Each named move below is a turn or a mirror, shown by a few rows before and after it. Which moves, in which order, take the first row of each later pair to the second? The first pair is answered.
Pesi (before -> after):
[-24  10  25  31  65  11  19  14  -1  -4  -9 -21  28 -14  16  24   8 -26
   9  -9  11 -30  -5  -4]  ->  [-11  11  28  27  67   5   7   3   4  -3 -18 -11   8 -23  24  15  22 -32
  18  -4  23 -30   6 -14]
[ -1 -10  58   3  24  11  13  19   2   3 -11  29  40   8  10  55  20 -29
  -4  30  43 -40   0  -3]  ->  [  0 -12  58   4  23  10  12  18   2   4  -9  31  38   7  11  54  23 -29
  -4  29  44 -41   0  -6]
[-24   0  11 -37  24   6 -21  -4 -12 -21  -4 -29   9  14 -25  -1 -12  21
 -14 -10 -18 -22 -17  33]  ->  [ -4   1  16 -48  24  -6 -39 -24  -2 -15 -21 -15 -29  -4  -8 -18  11  11
   1   0   5 -25   0  17]
Pituz (before -> after):
[ 36  27 -43 -33 -10  12  14  29  22   1 -11   2  10  14 -25  -9 -26 -26
  -6 -30  32  58  10 -15]  ->  [ 44  24 -34 -32   0   8   7  18  25   5 -24  13  -3  11 -10 -10  -9 -35
   5 -18  54  50  15 -22]
[ 10   4 -11 -12   9  -6 -19  -9  19  12 -13   2 -27 -10   5 -18  17  -8
  -7   3   5   7  25 -15]  ->  [  5  -7  -2   0  10 -10 -15 -11  14  13 -11   8 -24  -7  21 -16  20 -16
   2  14  16 -10  13 -17]
[ 23 -15 -16 -11  24  -2 -17  -3   9  -9 -35   2 -11   3  18  -3  34 -12
  23   6  29  -6  18 -17]  ->  [ 13 -28  -9   8  19  -5  -5   2  -2  -9 -23   4   2  10  29   3  29 -18
  28  14  28 -27  -3 -16]
Biguf (before -> after):
[-14  10   9   8  15  20  22  23 -12   2   0 -13  39  29 -10  32 -14  -2
 -11  -3  11  -5 -18  26]  ->  [ -8  21   0  -8  10  23  16  25  -6  -1  -2 -22  33  22 -26  25 -21   8
 -21 -15  -2  14  -5  26]
[ -4  -6  -3   9 -21   4 -13   2  -8  16 -10  10   0  -4   5 -12  -9   0
   2  -4   9   2  -9 -17]  ->  [ -8  -4  -4   8 -22   5 -12   3  -9  14  -8  10   1  -3   1 -12 -11   0
   1  -4   5   1 -12 -16]
[  6  37   2  -3  -1  12  -5  -1  26   4   7  -3  -4 -15  -6 -11  12  24
  15  -7 -15  24  15   5]  ->  [ 10  34  11   4   7   7  -9  -6  27   8   1   7 -12 -13  11  -9  24  16
  26   9   6  14  14   4]
[  2 -15   2 -12  -7 -29   4  -7 -11  -9  14   6  42  29  19  10 -29  15
  -6   4 -11  13 -17   2]  ->  [  8  -3  -6 -29  -7 -28  -5  -9  -3 -10  10   2  36  21   7   5 -30  24
 -12  -9 -18  28  -3   1]
Peton (before -> after):
[-25   8  11  -5  29  38  30  16   3 -27   1 -40  11  14 -19  10  13  31
 -10 -18   7   9 -34  -5]  ->  [-24  -1  20   3  32  37  31  14   2 -23   0 -32  13  18  -8  15  21  25
  -1  -7  19  -5 -40  -4]
[ -4  -9  -6  11 -16   0  -1   5  -6  -5  18  -6   9  -8   2  -1 -21   4
  -9 -12 -33   2 -11  -4]  ->  [ -6  -1  -8   7  -8   6  -1  10  -2  -6  11 -10  14  -3  -8   6 -19  10
 -16 -20 -30  12  -2   4]
[ 15  22  18  15 -19  11  26 -30 -17   9   6  -8  -9  -3  11 -21   8  20
  -9   0 -21 -10   8  15]  ->  [ 16  25  14  12 -19  13  26 -29 -15   8   5  -9  -5  -2   6 -17   7  24
 -12  -4 -24  -6  11  18]
Pairs:
Each pair is two moves apart.
[  3 -28   7   7 -19 -16 -29 -14  14  -9 -20  14 -26 -17  16  -6  16 -10
  27  27  12  -6   8 -10]  ->  [  3 -20  -9  -7 -33 -14 -34 -14  17 -11 -12   4 -27 -27  -5 -20   3   1
  12   8 -19  17  18 -15]
Peton then Peton
[-16   3  -1  -2  26  27 -36 -10   2  36 -25   1 -10  -8  18 -34   8  -1
  -5  22  18  -7 -12  12]  ->  [-33  -3  -1  12  24  35 -18   9  -9  28  -7 -13  22   9  13 -20 -10   2
 -14  18   4 -12 -28  24]
Pesi then Peton
[-19 -11 -10  -8   8  31  15  16  -7   3  -6   0   2  26 -15  13 -12 -17
 -21 -16 -11  -3  -2  44]  ->  [ -3 -22   3  -4   9  16   7  -4  -7   8 -19  22 -26  12  19   1  13 -38
   4   9  18 -26  -4  26]
Pesi then Biguf
[ -3 -25 -13   4 -16 -19   0 -28  -5  22   7   3  12  10  12  14 -38 -20
  18  16 -34  -3 -10  30]  ->  [ -2  -8 -25 -13 -10 -10  -8 -25   6  20  -2  -4  13  12 -12  18 -42  -7
   5   0 -36  22  13  36]
Biguf then Peton
[-16 -14  11  23  24  -4  25   0   4 -14  12  11  51  37  26  31 -13  -2
  15  20  19 -14 -34  37]  ->  [ 17 -25   9  10  -5 -34   0 -36   6  -7  13  29 -10  -8  50 -17   6 -21
  35  36  15 -22 -26  -4]
Pesi then Peton
[  3 -24  30  21  20 -12  -1 -12  -7  21 -19  -2  17  27  53  28  12 -10
  51  24  49 -42 -21  -5]  ->  [  8 -32  -1   8 -44 -35  -3 -22 -16  14  28 -16  -3 -19  34 -32 -23  -6
  34   8 -38 -20 -35 -40]
Peton then Peton
[ 16 -12  -1  -1 -26 -12   8 -21  -1   3  27   8 -31 -31  20 -23  -1  -8
   1  10 -14  -6 -11 -19]  ->  [  2  -4 -12  -3 -26  -1  15  -3  -2  -2  37 -10  -4 -18  -8 -15 -23   7
 -19 -12 -39  17 -10  -4]
Pesi then Pituz
[-10  22   4  -5  16   8  11  19   0   3 -15  -6  19  39  -8  19  -5  12
  -6  -7  -2   4  -3  30]  ->  [-13  13   7   3  11   4  16  21  -4   3 -10  -6  24  38  -6  19  -7   9
  -5  -2  -6  -4 -14  28]
Peton then Biguf
[-14  11   1 -23  -9   6   2  11  10 -12  13 -19   1  -3 -21  -9  -7  13
   3  -9 -27  24 -10   8]  ->  [  2  17   7 -32   3   3 -14   1  24  -9  -8  -9 -21  -7 -13 -11  14   8
  15  -5   0  25   9   2]
Pesi then Peton
[-14 -28  11  23  -1  -9  28  14  -1  23  18  14   8  -4  18   5   1   6
   3  21 -16 -18  -3   3]  ->  [ -3 -24   3  12 -13 -18  16   5   3  21  21  14 -10 -23  18 -14   1   7
   2  19 -28  -9   4 -10]
Pesi then Peton
[  8  16   2  -2  22  12  -6   7   3   9 -21  -3   4  18  -7  25   5   9
  -8  -3  26  17  21  14]  ->  [ 12 -11  16  19   7  -4   1  -7  -8  10  -5  11  -8   9  25  13  11 -12
  11  22  27 -18  -5  -4]
Peton then Peton
[  4   7  -3  -3 -16  -6  -5 -15  10   4  10  -6 -13 -15   1 -21  -3  -7
  -3  -1 -21  11   6  -4]  ->  [  2  21   0 -11   3   6  -6  -7  18   3  -8  -7  -5   0  -8  -3   3   3
  -7  -8  -5  19  22  13]
Peton then Peton
[-11   7 -11   5  21   9   4 -43  15 -20   1   3  -2  13 -10   4  -5  33
  19  28  45  26   6  13]  ->  [-12  -8  -9  19   9   0  10 -47   7 -20  13   9  -4   9   6  -1  -4  24
  28  41  45   8 -11   5]
Pituz then Peton
[ 48 -17 -15  -9 -48 -46  -8 -24  -9  43  10  25 -37 -44  37 -62  13 -17
  14   8   8 -18  28 -27]  ->  [ 44  21 -36 -41 -34 -24 -21  -8   8  39  -6  -1 -25 -36 -13 -56  -4  16
 -13 -35  -9  35  65  -3]
Peton then Peton
[-30 -15  26  30  16  25  15   0   4 -15  -8   5  -6  -8  -3  20  -4  -9
  -9  20 -19 -24 -21  31]  ->  [-25 -10  12  19  -2  22  14   3   4 -18   2  -4  -9 -17 -21   5 -19   0
 -21   5 -49  -7 -16  25]
Peton then Biguf
[ 28  13 -16 -29   9  -7  -7 -24  27  -8 -13  26 -57 -20  12  -4  35   5
 -12   9  28  27  32 -12]  ->  [ 27 -14  -5  -9 -10 -22   3 -30  13  -8   7  33 -59 -29  33 -12  33  -8
  -1  27  19  -1   3 -28]
Pituz then Peton
[  9  24  -6 -35 -16  13   4 -23  32   2  16 -35 -13 -27 -38 -36   1  23
  25  42 -22 -28  59 -29]  ->  [ 10   8  12 -18 -11   8   7 -29  26   6  17 -21 -16 -25 -10 -31  15   8
  42  64   1 -60  43 -32]
Pituz then Pituz
[-13  -7  -7   5  -7  -1   7  11   1  -7  12 -26  17  10  -7  17 -24   8
  -1  -7 -14  15   6  -2]  ->  [  8  -5   3  -7   5 -10 -13  -9  13   0 -11  -6 -19  -5  13   5   5   0
  19   6  22   9  26 -14]
Peton then Pesi
[-20 -10 -17  18 -13   4  19   0 -17   0  19  -8  12   0  21   7 -13   6
   5 -24 -38 -46  -2  -1]  ->  [  9  -1 -19  -2 -11  -8  -8 -21  -3   8  -2   8 -31 -22  30 -14  11   1
  17 -19 -18 -38  26 -21]
Peton then Pesi
[-54 -53  -9   1  19  24  16   0   1 -20  22 -24  39  16 -18  35  10 -27
  16  36   6  17 -25  34]  ->  [-51 -48 -25 -14   3  20  13   0   3 -22  34 -34  36   2 -37  18  -6 -18
   0  19 -27  38 -18  28]
Peton then Biguf
[ 10 -10 -30 -17 -14  -6 -22  -7   6 -10  11   6 -18 -12  -8 -40   6 -17
   2   2 -19  -5   7 -26]  ->  [ -4   0 -38 -20  -5   8 -13  10   5 -14  13  -6  10   6 -31 -25  -9  -5
 -15 -13 -31  13   7  -9]
Peton then Pesi
[-16  30   1 -12   4  48   7  13 -16  30  -6  16   5 -28   0  -1 -31  -7
 -24 -32  17  64 -27  18]  ->  [ -1  25  11 -11   8  37  -5  -6 -10  36 -20  39 -24 -40  27 -11  -2 -23
  -1 -11  48  47 -23   2]
Pesi then Pituz
[-31 -10  -2  47  -7  -2  16  10 -24 -14  36  -4  36  16  -7   1  -9   9
 -20  -6 -39  -4 -51  16]  ->  [-31   3  -6  38   4   8  13  16 -15 -14  27  -9  42  22 -21  10 -13  20
 -28 -18 -37  11 -37  25]
Peton then Peton
[  4  -9  -5   1 -32 -21  -3 -16  -8  -2  32  11 -17 -20   6 -29  10  -3
   8  14 -18 -12  -7 -21]  ->  [  0  18 -18 -20 -17  -4  -8  -4   5  -3  14  -5  -6 -10 -31 -16   5  20
 -13 -15 -24  27  20  -1]
Peton then Peton
[ 24  16  14 -16  23 -13 -32 -21  21  15 -35  18 -59 -18  20 -12  37  -6
  14  12  37   3  34 -10]  ->  [-34   4  15  26  29  20  27  34  -8   2   3 -17  45  38 -11  47 -19  13
 -17  -8   1  -5 -18  40]
Pesi then Peton
[ 11  13  -3 -11   5   2 -12   2  17   2 -19  -2  -9   8  -8   0  13   1
  -9  -5  21   5  15   7]  ->  [ -5   5   2   6   7   7   5  16   7  -1  -8  -4  15  25  -3  17   4  -1
 -10   1  21 -10  -7  14]
Biguf then Pesi
[ -2   0  -5 -26 -14  33  -1  12  38  -8  26  -9   9  -7 -10   3 -22 -20
 -16 -27 -47 -16   5   0]  ->  [ -5   8   6 -24  18  44  -2  17  46  -5   3  -4  18  13  -5  29  -7 -20
  -9 -25 -12 -19  15  20]
Peton then Peton
[-28  -8 -26  13 -29  -3  21   9  15   6   5 -10  27 -21 -23  15 -14   9
 -12 -14   2 -22 -18 -12]  ->  [-20   9 -31  -7 -21   3   7   5  25   8 -10 -13  14 -23 -34  13  -9  17
 -16 -25   7   1   6 -10]
Peton then Biguf
[-32  -5 -10 -12   6 -18 -30   6   3  20  -2  17 -21 -37  12 -33  18  56
   6  -2  18  30  33 -10]  ->  [-37 -27   7  13   6 -23 -14   6  -8  23   6  28 -13 -27  37 -22  26  39
  20  18  35  -1  10  -8]
Pituz then Pituz
[ 24 -11   1  18   5   3   9  -6   1  -2  -9  10 -33 -22  14  -5  26 -37
  16  -1  27 -25 -11 -15]  ->  [ -4 -16  -7  31  -4  14  35  21 -15 -12  17 -14  14  -1  -9  12 -10 -25
  -5 -16 -12 -18 -34   5]
Pesi then Peton
[-13  19 -17 -21  -1  13  -4  11   7  -4   6 -22   8   9 -36  11 -13  21
 -19 -28 -18  30  12  13]  ->  [ 10   8   7 -14  12  -2 -20 -17  15   8 -19  10 -36  -4  12   2  32  -5
  17   8  39  -3  17  -6]
Pesi then Biguf
[ -7 -14  -4  25  -4   2  10   3 -16  -8  36   3  16   0  15  11   0   7
  12  12  -1 -34 -28   2]  ->  [ -4 -18  -5  22  -9  -3   7  -2 -17  -6  35   4   6  -9  15   3   0   5
  17  12  -4 -34 -27  -5]
Pesi then Pituz
[-27   4   9  12 -12  -7 -10 -17  14  13  24  -9 -30  -7  13  -8  10  29
   0   6 -14   4  22 -10]  ->  [-36   8   8  14  -5   3  -2  -6  12  12  22 -18  -9   7   3   6   2  36
  -8   1 -20  10  22   2]
Pesi then Peton
[  1 -10 -11  17 -12  21   8  15 -19  -7  28 -42  25   9  -7  12   4 -36
 -26 -23  -3   2 -35  30]  ->  [ 35   7 -13 -14  -9   9 -30 -15   3   1   3 -24 -33 -23   1 -17  37 -40
 -12 -21  20  16   4   7]
Pituz then Pesi
[ -9 -17 -13 -22 -35  10 -15   7  12 -34  12   9   5 -23 -37 -17 -42   9
  -5  11 -51  20   4 -21]  ->  [  2   1 -14 -38 -14  18 -31   1  28 -31 -14  14 -10 -22 -42 -12 -24  14
  -3   4 -28  34  33 -14]
Pesi then Peton
[ 15   5 -21 -25  23  -7 -31 -15  18 -14  -7   3   9   4  14  -9  33 -16
  10   8  16 -14  36 -26]  ->  [-12  -3 -26  -4  16   4  -1  13   2 -22  22 -18  62  27  -6  12  -2  -4
 -10  -6 -16 -15   7  -4]
Peton then Pesi
[-11  -5  16  26  16  11  14  28 -11 -16 -18  33  38   1  -2  39   0   3
  15   5  27  -2 -12  12]  ->  [-14   5   4  14   8  19  11  34  -7 -18 -14  21  46  -1 -24  38 -15  17
   0 -12   6  17  -4  18]
Pituz then Pituz
[ 11   6  21 -23  -6  17 -12 -16 -15  -1   8   8  21 -15 -26 -37 -23 -35
 -18  -7 -45  22   2  21]  ->  [ 12  12  23 -25   2  17 -15 -15 -12   2   2   9  20 -13 -28 -34 -18 -31
 -18 -11 -41  26   8  23]
Pituz then Pesi
[  1  28  -4 -13  10   9 -14  10   7  -4  -9  -7   2   8 -25   5   2  13
 -13 -14   7  21  34  22]  ->  [  7  22   9  -5  17   3 -15   0   5  -1 -18   7  -8   8  -2   7  21   3
   3   5  36   1  31  17]
Pesi then Biguf
[-15 -25  -4  18  -5   2  14   3   5  -2   7  -7   9   2  11   6   0 -21
   3   3 -10 -12 -26  -5]  ->  [  3 -15  -6   1  -6  -6  -5 -13  15   2  -6   1 -22 -16  13 -12  14 -22
   9   6   0  -2  -5 -18]
Pituz then Pesi
[ 32  15  -3 -24 -23  14 -31 -36   4  13   0   1  11  28 -14  19  22  20
  36  -8   4   8  24   6]  ->  [ 19   8   2 -10 -17  23 -17 -24  -6  11   5  -2  34  44 -15  36  16  21
  32  -4   6  -1  10  17]
Pesi then Peton
[  4  -5 -23  -6 -39  -7  11   4   3   0  25  -7  -6 -10 -10 -25 -16  -2
  -1 -11 -36   4 -12 -14]  ->  [ 19   6 -21 -21 -30  -9  -9  -7  15   3   5   1 -30 -19  -5 -32   4  -3
   3 -10 -15  11  10 -17]
Pituz then Pituz
[-14 -17  -4   6 -37 -24  -2  42 -22  23   2 -37 -25 -15   8  -9   6  19
 -14 -11 -23  28  16  18]  ->  [-16 -12  -4   4 -30 -22  -1  46 -19  23  -3 -38 -20  -9   3  -2   7  22
 -17 -13 -21  33  20  24]
Biguf then Pesi
[ 46   8 -16  -7  -6   6  -2 -25   7  -8 -22  26  17   2  16  15  54  -3
  17  31   9  13  16   5]  ->  [ 51  -4 -22  -5 -29  -3   0 -32   0  -9  -4  26  12 -13  21  -5  48 -10
  19  34 -10   8   5 -10]
Peton then Peton
[  3  18   6 -18  17  29  19   0   5   2  -7 -12   9  10 -22   5 -12   7
 -16 -11 -12  30  19   6]  ->  [  2   5  28   4  29  27  26  -3  -1   7 -15   3   9  23   9  19   7  -7
   2  14  23   0   4   7]
Peton then Peton
[  6 -20  -5  -5 -34  -9 -15  13 -16   3  20   0 -10 -17  16 -36  -7  -6
  -8  -6 -43   1 -21 -16]  ->  [ 10  -3 -11 -25 -25  -4 -32  11  -2   5   5  -4 -23 -19   1 -37   1   4
 -15 -20 -37  25   4 -13]
Peton then Pesi
[-26   0  -9  10 -13  17   7   5   4  -5  16 -13  30   2 -15   6 -18  11
  -9  -5 -24  20 -11   4]  ->  [-16  17  -8  -4  12  24  -8  -2  18   0 -11  -4  19   8 -19  14   5  16
  -5  -8   7  34  18  10]
Biguf then Peton
[-11 -16 -21  18   9   1  -6  12 -18  22  21 -43   1  22 -34  23 -35   1
  -3  37 -13 -37 -27   6]  ->  [ -8   1 -30   7  20   9 -12  15 -10  21   7 -51   3  25 -49  29 -34  12
 -13  25 -10 -16  -9  15]
Pituz then Peton
[ -9 -28   6  32   7   5  17  -2   2   0  -6  12 -13  14  22  15  25 -22
  13  20   6 -17 -20  -1]  ->  [-10 -28 -12  27 -24  -2  20   0  -3  -3  17  -1  -9   0   1  -6   0 -14
  -3   5 -43  -2 -25 -11]
Peton then Biguf
[-11 -19   8   9  19 -10  -7 -10   1  -3  -1  -2   2   4  19   6  13 -13
  12  16  30 -20  -7  -2]  ->  [-12 -23   8  13  10 -12  -5  -9  -2  -4   6  -3   2   3  21   3   9 -14
  13  20  22 -20 -13  -5]
Pituz then Pesi
[  5   3  15  -9  15   6 -11  -9   8   4 -21   8  -9   3   6  14  17  -3
  10   2  35  -4  15   1]  ->  [-12 -13  19  14   6   8  10   2  -8   2  -2   6  15  15  12  21   3  -9
  10   8  23 -23 -13   6]
Pituz then Pituz
[ 20  15 -11 -18   0  -2 -22  -9   0   3  -1  -6 -20  -7   1  -3   7   6
   5  -8   1  18  16  -4]  ->  [  1  18  -6  -6  13  13  -8  10  -6   0   1 -15  16  16  -6  24  -3  12
  -2 -14   2  18   7  16]
Pesi then Peton
[  5   8   2  -5  30  14 -18   7  22  10 -24  -3 -13   8   4  28  24   7
   3   8  43   3  22  21]  ->  [ -5 -19  13  25  12   4   1   9   2   7   5   4   3  11  26  27  18  -9
  15  29  34 -33 -17  12]
Peton then Pituz
[-15   5   3  -5  -5 -17 -17 -10  22   3 -35  -4 -19 -19  10 -32   8   8
  15 -15  51  23   4  -4]  ->  [-43   1   6  16   1   1  12  19   6   0 -18 -19  32  11  -4  -2 -15  17
   1 -21  38  17 -19  22]
Pesi then Peton
[-28 -14  -6  -2  25  20  10  19   7  32 -42 -36  17  25  16  11  15  -3
  10  14  34  -5 -11  43]  ->  [-17 -30   1   2   8   3   4   1   5  38 -37 -20  -9   6  38 -11  25 -19
  29  33  35 -23 -20  21]
Pesi then Peton
[ 12 -13  13 -17   8  -8  -6 -20   1  -3  -2  27 -12  -5  16   7   9 -19
  17  12  -4 -20 -23   4]  ->  [ -4  -4  -1 -17   2   5   5  -2  -3 -11  12   5  16   3 -13  14 -20  -2
  -5 -10 -39   1 -24  17]
Pesi then Biguf
[ 17  20  10   7  49  -8 -38 -20   4   6 -67   6   6  20 -12  43  11 -11
  23  10  47 -11  26   6]  ->  [ -4   4  18  36  46  -3 -11  -3 -14   0 -45   0  42  38  -8  61  -8 -13
  19  18  33 -31 -10  15]
Pituz then Pesi
[ 13  -9  -1   2 -30 -21  -1 -18 -11   1  14   6 -16 -23  15 -24  -2  -5
   5   9 -16 -14 -13 -24]  ->  [  9  21 -15 -23 -16  -5  -8  -5   3  -2   0 -13  -6 -16 -21 -16 -11  18
 -17 -19 -24  25  17  -8]
Peton then Peton
[-16  19   1 -22   6   1   5 -20  11  40 -38  39   6 -13  24  -4  32 -15
  -8  -1   1  21  37 -12]  ->  [-43   6   8   5   3   9  35   5  -7  34 -15  27  54  13  20  21   6 -11
 -19  -1 -17   8   3   6]
Pituz then Pesi
[ 19 -23  18  43 -15 -21 -44   2 -27  -7   6  -4 -14 -25  29   2   9 -35
  37   9  -5 -39 -47 -28]  ->  [ -5 -13   0  40 -22  -5 -26  27 -30 -14  28 -35  28  -8  -9  14 -33 -10
   3 -21 -51 -13 -55  -6]
Pesi then Pituz
[-16   0  10  13  12  14  13  12   2  -3  -7  -9  24  27  -3  27  -4  10
 -12 -14   9  -9  -6  10]  ->  [-17  -2   3  13   0  11  16  14   0  -3   3 -12  29  22  -7  18 -13  11
 -18 -18  -8  -4 -12   8]
Peton then Biguf
[-22 -21  18   1 -19  -1   4  13  -9   5  -3  22 -21 -25  29 -21 -13  -4
  24  41  18 -47 -28  -1]  ->  [-35 -18   2   0 -33   3  15  27 -16  -3  18   1   1 -22   6 -22 -42  10
   3  19 -22 -30 -38   4]
Pesi then Peton
[-16  -5  10  13   5   0  12  11  -5   0   6  -2  17  19   6  19   9  -4
   3  10   3 -10 -10  15]  ->  [  5  -1   8  -3   0 -10  -8  -7   7   5  -9  10 -19  -4  12  -1  29  -7
  11  14  14  -2   9  -2]
Pituz then Pesi
[ 24  -8 -28 -20   7 -16 -23 -14  36 -16   4  14 -53 -44  14  21  17 -37
 -23   4  23   3  16 -36]  ->  [ -9   5 -42 -18  12   9   1  21  29 -27  21 -18   1 -16 -27  46 -22 -12
 -58 -28 -15  30   7  -6]
Pesi then Pituz
[-16  10 -27   4   4 -24 -27  -4   8  -1   8 -15  -6 -10  11 -38  38  -8
  28  21   3 -26   9 -19]  ->  [-36  18 -39   4   4  -9 -11  19   2  -6  20 -38  28   7 -19 -23  12  10
   4  -2 -25  -9   4   1]
Pesi then Pituz
[  8  16 -22 -46 -14  13 -15   8  -4  10  -8  -1   5 -15   7 -34  26   2
   5   8   9 -10  26 -10]  ->  [-15  16 -21 -32  -5  29   4  30  -9   2  -3 -13  43  12  -4  -6  12   7
  -5   1   6 -12  13  13]
Pesi then Peton
[-18   3 -14   5  -7  -1  -1  18 -10 -13  16 -21  18  -1  -5   5 -40  10
 -14 -15 -46   2 -13  11]  ->  [ 18  16  -7 -18  10 -14 -35 -15  12   0 -25   6 -38 -22  16 -14   6  -3
   9   1   5   4  24  -9]
Peton then Pesi
